Here are some points:
[-22  16  -2 -20   5 -47   9  18  17   9 -14  23  -7   5 -15   4 -11  -2
   1 -33 -15   0  -2 -34 -10]
[ -2 -14 -10   8  24  35  -6 -15  18 -20  21  21   5 -27   0 -29 -31   0
   5  21  16 -29   2  22 -28]
[-45 -20 -27  41  18  19   1 -27  15  -3 -28 -28  22 -26 -29  18  15  23
 -77  76 -54  10  15   8 -45]
[ -4   8  -5  31  23  18   5  -1  -6 -34   0   3  31 -20 -21  -4  21   7
 -14  -3 -36 -19  34  14 -10]
[ -1  -7   1 -18 -12  20 -20 -41 -36 -13  22 -30 -10  14  26 -22  22  -8
  10 -12  -3 -15   7   8 -26]
[-40  -3 -18  17  -6  20 -10 -13  26  -4  23 -21 -10  -3 -36 -17   3  -9
  25  61 -45  13   4  29 -32]
[ -3 -12  48  -5  20  24  13  50 -13  18   0  39 -29  -7  -3  10 -34  -8
   2 -35  38  -5  33 -15 -14]
[-26  17 -37 -45   2  16  22  47   4  27 -18 -21 -18  19  30 -11  30   1
  48 -17   2  16 -40  52  -1]
[  7  24 -41 -42  -1  63   0   2   7 -22  19  16  20  19 -17   3  10  -2
  47 -46  -3  20 -11  -4  -2]
[ 18 -19  60 -44   3  -6 -51   9  14  15  17  24  -3  31  11   9 -38  -1
 -17 -26   1 -16  35 -35 -17]
[  6  16 -36 -58   6 -28   6  40   4  37   3 -39 -26  38   0  18   0 -13
  10 -31  17  -1   4 -41  12]
[-59  -3  21  45  35 -28  14 -45 -12 -59  36 -65   4 -32 -67  54  41 -10
  -4 108 -57 -51  13  12 -56]
[  0   7  -9 -15 -13  31 -25  -8   1   1  -7  16  -1   7  -9  21  -4  37
  38   3  -8 -20  -1   6  12]
[ 37  19   6 -15  -1  -5  11  -5  -2  -3  23  38   6  17  12 -32 -35  30
  -8 -29  -5  22 -12  24  -7]
[ 32 -11 -19 -15  20 -27 -11  30  15 -14  -4  52   4   0  12   7 -38  -2
  47 -26  52  14  -1  -1  13]
[  0  12 -14   7   8 -35  29  25 -36 -16   8  -8   0   1  23 -19  22  10
 -29   5  -2   4 -18   5  -1]
[ 34   7   1 -34 -20 -31  14  14  42  15 -16  15 -25  16  -5  14  33  22
 -42 -41  21  10 -22  -1  21]
[ 27  15  -5  27  27  13 -38 -12  -6  18  -9 -29   5  40  13  20 -37  41
  -3 -19   6 -37 -38 -23  33]
[ 48 -21 -28  -9   8 -80  10   0   9 -46  33  53   1  43 -19   5 -48 -43
   7 -42  81  30   5 -41 -21]
[  3  37 -29 -23 -59 -39 -26 -27  23 -29 -14  21 -33 -38  28  -4  13  13
   7 -46  26  14  22 -21 -12]
[ 27  21  45  26  16  18 -20  12  15   0  20 -50   5 -17  38  18  -3  -1
   6  43  -4  -3   3   0  21]
[-33  25 -31  -6 -27   6  11  29 -17 -14 -18 -10   0  20   1 -16 -12 -10
   2  49   5  38 -11   5 -21]
[ 26 -22 -10 -11   4 -41  12   0  -1 -28  28  29  11  24  -5  -7 -26 -24
  -8 -35  44  13   8 -33 -24]
[  7  -1  -8   9  -1   5 -16  -1   2  16 -14  21 -32  -9  21  -2 -25  -5
  -2   4 -16  13   7 -13  40]
[ 25 -15  -5  17 -11  22 -10 -22  -9  25 -28  17 -72 -26 -11 -20  49   3
  31  -9  20  -7   9 -36 -17]
[-22 -16  -7  15  26   5  16 -13   7  13  -9   3  14   1 -23   3  23  18
  -5  48  -2 -35   4  42 -12]
[-18 -16   8  21  30  44  -8  21   6 -11   0 -21   1 -27 -13   4  11  -1
 -35  30 -10  -2  -4  23 -11]
[-15   9   3   3 -21  44 -11  11  -4  -3 -13   1  14  21 -15  40 -19   3
 -15  57 -17  16   1  14  -1]
[ -8  18  35  -7 -41  -5 -32  18  32  53 -36   7 -13  31   0   0  -9  -6
  12  -4  11  -7  33 -14  14]
[ -3 -16 -13 -19  -6  25  14  -7  -5  11 -12   9  -4   1   9  -6  -4 -17
  -2 -39  -9  12   2  -8  -7]
[  9 -24 -17 -39  -1  59  -7 -12 -13  26  -5  18  -8 -18 -14  -4 -13   1
  14 -51   6  20  21  -7  -1]
[ 27   7   5 -27   8 -21 -39  -1  58   2  49  -2  11 -22  28  -9  -7 -29
  23 -28  35  19  15   4 -21]
[ 16  -6 -20  18 -39  16  14 -20  26  -8  14  -3  25  -9  27  12 -10  46
  21  21  19  -2 -23 -20   9]
[ -8  -4  15  -5  -4 -10  58 -11 -11  14   8  -1  11 -10 -13  -4   2   1
  -2  17 -25  18   7   6  31]
[-41   4  38  27  21 -22  13 -15  24 -35  47 -22   6 -33 -22  43  12 -15
  10  61 -27 -16  -4  10 -20]
[-14 -39  43 -54  23  -2 -14 -38  -2 -12  -4 -14  -2 -17   6  19  16  -6
  -7  15 -17  -1   9   1  31]
[  3 -11 -13  -6 -17  -1  11  20  -4   6   2 -15 -13  20  -6 -13  11 -31
  12   4   6   3  -5   0  -1]
[ -6  -7 -32  -7  -6  26  49  11  37  10  -7  -7 -14  29  -1 -13  15  29
  86  27 -30  41  30 -11   2]
[ -2   5   5 -28  -3  12  -8 -10 -30  28   2   0   1  18  -2  -4 -29   0
 -39 -34   1 -27   4   5   7]
[ 15  27 -13   1   5 -27 -10  30   2  18 -12 -27  -6  -4 -18 -15  12   9
  -7  28 -44  -5 -13  19  -7]
[-16 -10   5 -22 -20  23  23  19  17   9 -45 -40 -29 -22 -55   9  -6 -14
 -29  22 -32 -31  -4  14 -11]
[-13  20  30 -17  18  38  23 -19  14  10 -10 -32  38  13 -53  22  43   7
   3 -12   6 -10 -10  16 -24]
[-22 -29 -28   2 -36 -14 -11   1  25 -68 -33  23  17  25 -37 -27  10  -6
   0   1   8 -39 -16 -14   7]
[ -2  23  33   4  -4 -13  15  13  43   3  48  31  -5 -18  27  30 -25 -11
  28   8   3  21 -18  10  30]
[-36   3  51 -36 -23   8   6  17 -12   0  15   4 -25 -11  17 -24   0   3
  -1 -21  -3 -22 -27 -27  -2]
[ 12  -5 -19 -19   9  -1  -2 -15  -5  -6   6  12 -19   3  42  -7 -32  -2
  40   7  -9  40 -30 -26 -10]
[ 42 -23 -16 -16 -48 -48 -20   2 -18 -18  16  15 -17  38  18  -5   8   5
   3 -31  24 -13   7   0  14]
Then 10 other points, each followed by its number:
[-36   6 -12  -7  35  30  -2 -14  11  29   7 -17  28  -1  15 -24  41  -3
  -5   7  -5 -31   1  49 -15] 0
[ 31  26  -2  14  26   8   4  16   5  -5  -5   5 -16  15  20   1  -2   4
  10  20  -3  16  -5   9  37] 1
[ -7  -8  23 -18   7  25  14  31 -13  13   0  38 -21   1   7   8 -22 -12
 -11 -43  23  -1  24 -11  -8] 2
[ 34  -8 -52 -33 -21 -45  15  59 -18  -8  11  31 -50  36  18   5  10 -38
  -9 -26  77 -10   5 -36   8] 3
[-69 -26  22 -10   6   0  46 -11  15  13 -34 -51   5  -6 -34  27  41  -4
 -22  54 -24   7  -7  12 -27] 4
[ 14  -9   3 -53  60  61   8 -67  16   2 -12 -43   2  19 -29  23  57   0
  16  34   7 -27 -57 -26 -30] 5
[ -7 -21 -20  -6  20 -14 -47 -42  49  -2   7 -27  31 -10  19 -13   3 -83
  17  15  41  -1  -3  -6  26] 6
[-14  11  58  -9  20   4 -30 -26   6 -11  10  -8   0  16  17   0 -14 -24
 -27   5 -15 -11   8  12  12] 7
[ 11 -32  23 -11  -1 -21   8  -9   0   9  10  14  -7  10  -2   0  17  29
  12  -8 -13  19   9   4 -21] 8
[ 125   -7  -28  -11 -100  -83   32   46  -10    8    2  121   16   58
   -5    4  -19  -39  -75  -33   49  -14   23  -19   29] 9
Which of these numbered points is nearest to each point below, looking only along the 5 directions in which the first points spread most? Its number follows each.
[ 27  26  28   9  34  14 -19   2  -5   3   2 -26  -1  -9  29  10  -4   0
   4  17  10  -6  23  -5  12] > 7
[ -90  -67   12   -3   35   33    3  -11    3  -41   49 -108   37  -52
  -95   20  102  -18  -24  127  -74  -58   67  -20  -73] > 4
[  6   8  37  36   0   8  -4   2 -10   2  14 -28   7 -10  16  26   4  13
   0  31 -21   0   2  13  13] > 7
[ 50  26 -16 -30  -4 -11 -29 -16 -12 -18 -32 -14 -11   3  -9  -3 -23  -8
   8  21  -7   8  11 -21   7] > 8
[ -97  -65   65   23   42   22   22  -66    8  -55   26  -94    6  -61
  -89   34  126  -25  -11  122 -107  -39    1   12  -44] > 4
[-29  20  19  22   3   6  26  16  21  -5 -26   6 -20  19  33 -27 -12  33
  40  -4   1  17 -35  25   6] > 1
[-29  21  55  62  -9 -12   2  33 -41 -29  -5 -36  12  38  -9  -3  31   7
 -52  48 -43  24  -6  11  26] > 4
[ 33 -16  14   3   2 -24 -15   4  30 -30  -1 -17 -15  -8  20  29 -20 -26
  27 -28  22  46  -4 -10 -24] > 6
[-29   5  32   2  30 -80 -21  -5 -71  28  19  -9 -45  13  18  -3  24  -7
 -31 -45 -31  -7 -48  19  32] > 7
[-80 -18 -24  36 -35  40  11 -25  -2   3   9 -59  19 -59 -59  31  22 -33
 -13  62 -51 -52  -6 -21 -25] > 4
[ 62   5 -10 -23   7 -43 -36   4  61 -19  45  24  -2 -14   8   1   3 -52
  33 -17  64  30  17 -28  -2] > 6
[ 46 -32 -43   4 -43 -43  61  35   5  14 -11  48 -25 -15   9  -4 -11 -20
 -19 -39  69  50 -12 -26 -30] > 3
[-22 -40 -19 -19  25  28   0  14  28  59  28   0 -11 -12  40 -14 -30  14
   2 -57  12 -44  14  15  15] > 2
[-16   8  35  11 -31  17   9  -6  15  17 -31 -25  -9 -28  14 -13 -24  28
  -5  20 -53  26  16  30  26] > 0
[  4   6   3 -57 -12   0   2 -15 -42  15  12  19  -8  26 -12  25 -33   2
 -38 -49   2 -43   5 -15  -3] > 2
[-12  15  19  32   7  35 -26   5  19  14  19 -32  15 -34 -24   3  10   4
   9 -24   6  45  22   5  -7] > 0
[  93   24  -23   -9  -52 -127   44    1  -33  -31   -2  114   -1   87
    8   16  -17  -99  -71  -51   65  -21  -32  -31   51] > 9
[-45 -14  23  35   5  23  16 -41 -40 -19 -13 -25 -47 -15  51  18 -16   1
   3   5 -30 -15 -41 -10  23] > 0
[ 33  10 -10 -21 -30 -57  32  36 -14 -10  14  38  28  56 -16   8 -15  -3
   6 -40   0   1  46 -48  14] > 3
[-63 -24   7 109 -60  16  48  -2 -35  -2  28   3   8   9 -48  20   6   7
 -36  76 -18 -46  53  10  -7] > 4
[ -3  25  25 -15   0   1  -7  40   2   5  11  35  28 -35  14   1  27 -17
  42  36 -14  -9   5  -5  14] > 1
[ 29  14 -17  -7 -25 -52  14  15  10 -32   8  63 -31  25 -26  11  -1 -22
   6 -26  38  21   2 -39  14] > 3
[-35   4  17  45 -25  21   7   0   4   9  -6 -29  10 -16 -13  -9  -4  23
 -22  35 -62  -2  26  25  23] > 0
[-17  38  34  27   5  17 -42  26  21  16  21 -10   9 -24  -5   0   4   8
  38 -46   8  61  16  24  14] > 1
[  8  -2   6  -7  -4   4   6   7 -21  -3  -6   5  -5   2  14 -29   4   1
  -6  -5 -32  -9   0 -10 -11] > 8
[-78   2  -5 -12  45  51   0   1  21  52   4 -40  46 -19   3 -21  60   6
 -13  37 -23 -55  44  63 -63] > 5
[ 20  25  -2  17   6  12  -3   4  -2  -8  -3 -10 -11  18  31  -2  -6  15
 -10  -2  -5  30 -10   4  24] > 1
[-54 -15  -5   1   3   8  10   5   2 -14   6 -45  26 -68 -31   7  20  20
 -35  66 -51 -30  29 -15 -14] > 4
[ 43  10  -8   3 -12 -89  25  12  39 -17  -2  40 -47  24 -16 -41 -37 -10
   5 -22  37  38  14   9  10] > 3
[-49 -14  20 -39  38  43 -17 -12 -28 -68  34 -20  36  19 -13  38  53   1
 -28   4 -52 -29  -8 -16  -4] > 5
[ 22 -27 -25 -33   7  23 -10   3   2  13  -1  35  -7  -8  -6  -5 -23 -15
  26 -43  27  28  20  -9   1] > 2
[-49  -1  19 -59  -8 -18  12 -30  43 -14 -19 -78  47   3  11 -12  32 -20
 -13   4 -19 -59 -28   1  34] > 4
[-18   3  14  -5  -3   4  18 -18 -45  12  21  15  12 -14  -2 -25  -5  -5
   5 -19  15   5 -15   7  31] > 8
[-12  -2 -66  10  -1  40   3  24   5  17 -33 -12  13 -33   1   0  -9   1
  -1  44  15   4 -18 -22 -12] > 0
[-61 -18   4   9   5  23  10   8  -9 -14  13 -46  42 -77 -47  24   6  38
 -15  64 -45 -59  29 -23 -13] > 4
[ 55  33   1   3   3  -4  -9  10   9   8 -20 -10 -26  29  36  -9 -10  10
  -1 -16   8  22 -40   2  47] > 1
[ 19 -16 -26 -22  21 -13 -11   8  20 -16  22  37  -7  -7 -10 -16 -18 -20
  37 -20  36  25  19   7   3] > 6
[ 81  22 -21  22 -27 -32  14  10   5   4  -4  44  -1  35 -17  -5 -21  35
 -37 -35  30  39 -46 -16  37] > 3
[ 38 -26 -32  -7 -35 -34  23  25   3  21   4  34 -15 -21   2   5  -6  -7
 -10 -36  58  50   2 -48  -9] > 3
[  72   -5  -22    8   30 -100   11   42   46   17   -3   12   -8   33
  -37  -19    6  -38    4  -16   61   -2   28    1    8] > 3
